In the rows, 100 means zero.
Where one turn sends some rows of the set: a few examples, then the rows asked:
zut: 111; 119; 125; 78; 102; 96; 68; 97; 113; 119; 86; 94
fuf: 108; 110; 116; 73; 66; 114; 84; 106; 91; 79; 67; 81
fim: 107; 104; 118; 52; 109; 126; 73; 94; 88; 95; 97; 86
Vesot: 119; 114; 123; 79; 90; 108; 112; 96; 92; 81; 75; 88
Vaze: 118; 107; 135; 89; 82; 117; 68; 109; 120; 61; 103; 81
Dil: 90; 109; 125; 66; 74; 119; 85; 101; 100; 79; 76; 124
Vikog: 116; 121; 100; 96; 71; 110; 62; 98; 95; 105; 101; 88
nizag: 107; 124; 103; 85; 101; 123; 80; 105; 126; 125; 100; 94
dabu: 91; 103; 120; 88; 85; 88; 106; 91; 101; 105; 115; 100
Bevos: 107; 140; 96; 89; 97; 108; 77; 82; 91; 93; 102; 95
dip: 79; 100; 139; 94; 78; 123; 80; 118; 111; 69; 94; 84
Nuzes: 86; 91; 124; 48; 95; 103; 92; 94; 97; 87; 106; 92
ledo: 101; 123; 132; 111; 72; 104; 74; 85; 117; 91; 99; 96
Boso: 99; 108; 106; 83; 84; 132; 66; 120; 107; 87; 119; 119
Vimov: 120; 119; 106; 78; 75; 143; 93; 99; 128; 75; 98; 105
Gop: 95; 127; 103; 85; 90; 123; 108; 112; 123; 109; 76; 97
Big: 106; 131; 120; 66; 100; 103; 72; 93; 120; 88; 72; 78
Regus: 77; 121; 108; 102; 72; 124; 84; 118; 108; 72; 102; 108
kavag: 79; 118; 124; 72; 86; 128; 51; 87; 114; 81; 100; 92
vado: 78; 102; 145; 71; 86; 104; 94; 110; 104; 71; 107; 96
Mal: 102; 113; 98; 83; 68; 142; 90; 112; 105; 87; 85; 71
tizav: 87; 128; 111; 83; 80; 116; 104; 107; 115; 61; 116; 102
kon: 112; 113; 130; 89; 84; 93; 94; 105; 107; 83; 125; 115
pume: 87; 117; 119; 61; 97; 124; 93; 109; 120; 94; 66; 81
zepi: 104; 116; 105; 73; 80; 99; 119; 90; 110; 70; 101; 93
medor: 104; 116; 131; 74; 93; 111; 74; 97; 120; 66; 129; 82
zote: 94; 88; 106; 83; 118; 116; 64; 95; 123; 100; 97; 92
rumer: 99; 102; 106; 96; 68; 128; 85; 115; 95; 118; 95; 89
fetu: 98; 124; 101; 71; 92; 99; 80; 78; 112; 80; 125; 83
fozub: 107; 89; 138; 91; 81; 135; 86; 105; 123; 108; 106; 97
Fev: 105; 111; 89; 108; 102; 108; 89; 93; 129; 87; 90; 101
dad: 101; 119; 107; 88; 99; 142; 100; 96; 112; 90; 101; 62
katez: 97; 104; 94; 79; 110; 122; 78; 93; 130; 70; 82; 85
zaze: 89; 81; 110; 86; 107; 116; 97; 108; 118; 96; 76; 103
kuz: 101; 100; 112; 91; 104; 88; 81; 91; 112; 82; 72; 106
gim: 91; 98; 107; 69; 94; 127; 104; 96; 120; 95; 126; 76
ris: 126; 101; 128; 85; 81; 108; 69; 115; 106; 80; 108; 115
banu: 83; 106; 122; 95; 96; 116; 96; 101; 86; 119; 97; 92
nen: 110; 105; 116; 67; 79; 116; 52; 100; 91; 94; 89; 76
depep: 89; 102; 119; 72; 92; 129; 91; 115; 112; 90; 134; 107

vado -> depep
Vikog -> fuf
Now find these:
zaze -> zote
Big -> Gop
kavag -> Vimov
ris -> dip
zepi -> dabu
fim -> dad

